Look-ups in named tables: a row name and a column name give one cell, copied from the table.

bufisa:
,zutage,guza,gadop,lopide,zot,muz,far,gadip,kap,vana
ref,202,155,161,171,197,216,104,158,175,141
kivured,169,133,150,174,45,152,149,134,158,137
peg,144,194,122,225,142,85,213,140,168,167
gumabas,170,144,201,90,97,127,166,183,156,160
zod,175,150,154,162,176,107,134,98,171,167
zef,141,173,160,150,124,171,120,131,111,180
vepum,152,153,119,97,185,154,125,184,135,171
ribalen,158,137,185,140,77,169,215,106,155,183

muz of zod is 107
guza of gumabas is 144
zutage of kivured is 169
zutage of ribalen is 158
far of peg is 213
muz of peg is 85
zot of gumabas is 97
gadip of gumabas is 183
gadop of ref is 161
gadop of zod is 154
muz of kivured is 152
lopide of vepum is 97
gadop of vepum is 119
muz of zef is 171
zutage of gumabas is 170
gadip of ribalen is 106
guza of ribalen is 137

Table vonivi
|  | pusafes | vopin | fid | turu | mon | mor | tik |
|---|---|---|---|---|---|---|---|
| kamubo | 87 | 50 | 72 | 52 | 27 | 9 | 78 |
| ziga | 13 | 72 | -54 | 46 | 69 | 80 | 85 |
| putilud | 90 | 44 | 87 | 50 | 22 | 3 | 69 |
| didon | 13 | 68 | -48 | 45 | 67 | 78 | 81 |
| ros | 10 | 65 | -44 | 43 | 66 | 77 | 72 |
| vemo | 11 | 4 | 67 | 19 | 25 | 33 | -28 |
| ked | 90 | 50 | 77 | 53 | 26 | 6 | 79 |
| gef | 92 | 47 | 84 | 52 | 23 | 3 | 74 |
| vuv | 6 | 4 | 60 | 18 | 27 | 38 | -29 |

What is the fid of ziga in vonivi?
-54
What is the tik of didon in vonivi?
81
What is the mon of didon in vonivi?
67
What is the mor of kamubo in vonivi?
9
What is the pusafes of ked in vonivi?
90
What is the tik of putilud in vonivi?
69
What is the tik of vemo in vonivi?
-28

Table solodit
|  | tipema | lugu | buba | femibo | muk | gefo |
|---|---|---|---|---|---|---|
| ligina | 53376 | 51407 | 80256 | 80867 | 52506 | 26520 |
| mal | 51450 | 52084 | 51871 | 53723 | 53570 | 54321 |
| nuka | 54643 | 53366 | 69608 | 68922 | 53074 | 38385 |
| geg | 54694 | 55110 | 46786 | 45800 | 54086 | 61512 |
| kavebuk | 53367 | 52009 | 84610 | 84623 | 52198 | 24202 |
| beseg | 55290 | 55046 | 65073 | 63210 | 53232 | 45209 |
| pugupof | 52518 | 52676 | 55274 | 56267 | 53519 | 51493 |
| sotezoz | 54832 | 56547 | 21690 | 20688 | 55274 | 85764 |

geg, muk -> 54086
pugupof, gefo -> 51493
ligina, tipema -> 53376
sotezoz, tipema -> 54832
mal, buba -> 51871
pugupof, lugu -> 52676
nuka, buba -> 69608
mal, lugu -> 52084

nur =
,lotibu,rami
mirifip,135,181
mas,12,21
bimami,65,183
rudupu,155,166
fesa,126,51
rok,212,57
seg,244,195
gekipu,146,70
rizu,143,135

lotibu of bimami is 65
lotibu of seg is 244
lotibu of mirifip is 135
lotibu of rok is 212
rami of bimami is 183
rami of rizu is 135
lotibu of rizu is 143
rami of mas is 21
rami of mirifip is 181
lotibu of fesa is 126
rami of gekipu is 70
rami of seg is 195
rami of rok is 57
Row with the largest rami: seg

nodefo =
         vede  kibufeb  boz  fos  tud  femamis  dotapez
dabizi    171      110  140   99  144        5      100
bev         8      151   67  134  180       75      126
fak       145      130  164   74   90      190      223
zenosur   150      189  137   79  185      147      198

zenosur, vede: 150
bev, dotapez: 126
dabizi, kibufeb: 110
zenosur, fos: 79
fak, boz: 164
fak, fos: 74
dabizi, fos: 99
zenosur, kibufeb: 189
Which row has the largest boz? fak

guz:
            miz     sur
pamamok  -35071    1653
perodel   33667   -2021
gasos      1199  -42403
gevadu    40645   10966
nipas    -72058    6965
sagid     20966  -72426
zenu     -19653  -21764
numi     -34630  -10101
zaga     -11853  -56109
simek     52264   26032
gigo      -5156  -65897

sagid, sur: -72426
numi, sur: -10101
zenu, sur: -21764
gigo, miz: -5156
zaga, miz: -11853
simek, miz: 52264
gevadu, miz: 40645
perodel, miz: 33667
gigo, sur: -65897
numi, miz: -34630
zenu, miz: -19653
pamamok, sur: 1653
sagid, miz: 20966
gasos, sur: -42403
gevadu, sur: 10966
zaga, sur: -56109
nipas, sur: 6965
nipas, miz: -72058
Row with the largest sur: simek

bulu:
	veluza	gubu	zevonud	sodo	koleza	buz	ril	zuf
bibofup	152	154	85	151	150	161	151	152
sudini	129	148	121	144	175	103	132	162
bir	102	102	223	126	123	54	109	117
vibasar	154	157	84	150	149	165	155	152
lir	134	109	135	152	111	125	131	121
zis	128	98	150	147	105	121	122	115
nok	145	131	105	155	128	145	144	136
riseroz	111	111	253	98	92	104	118	94
tun	150	152	98	143	144	163	149	146
tutifo	129	104	145	144	113	125	121	120
kozip	153	157	87	148	150	164	153	151
dozutif	128	94	150	148	101	121	120	112

gubu of dozutif: 94
veluza of tun: 150
zevonud of bibofup: 85
zevonud of kozip: 87
buz of tun: 163
sodo of kozip: 148
koleza of tutifo: 113
Row with the largest zuf: sudini

gomoke =
|  | bifudud | supif | diz | los |
|---|---|---|---|---|
| sef | -2.7 | -1.3 | -1.0 | -2.8 |
| rol | 0.9 | 0.4 | 0.3 | 1.0 |
| mot | -1.1 | -0.7 | -0.6 | -1.1 |
| lafi | -5.1 | -2.6 | -1.7 | -5.3 |
| vef | -2.2 | 1.2 | 1.8 | -2.3 |
| bib | -1.6 | -3.9 | -3.7 | -1.5 |
| lut | 1.8 | 3.2 | 3.4 | 2.1 |
| pef | -3.8 | -0.4 | 0.1 | -4.0 |
| vemato | -5.5 | -1.1 | -0.2 | -5.8 |
| vebig | 5.5 | 4.1 | 3.6 | 6.1 |
| tusigi | 1.3 | 0.7 | 0.5 | 1.6 |
| bazuge | -0.2 | 0.4 | 0.4 | -0.1 |
| ker | 1.7 | -2.1 | -2.4 | 2.1 |
| tel | 4.5 | 3.0 | 2.5 | 5.0 |

bifudud of tel = 4.5
los of vef = -2.3
diz of lafi = -1.7
los of lafi = -5.3
supif of vebig = 4.1
los of tel = 5.0
supif of tusigi = 0.7
bifudud of vef = -2.2
los of pef = -4.0
diz of tusigi = 0.5
diz of lut = 3.4
diz of vef = 1.8
diz of vemato = -0.2
supif of lut = 3.2
supif of sef = -1.3
supif of vemato = -1.1
los of rol = 1.0
supif of bib = -3.9
diz of rol = 0.3
diz of bib = -3.7

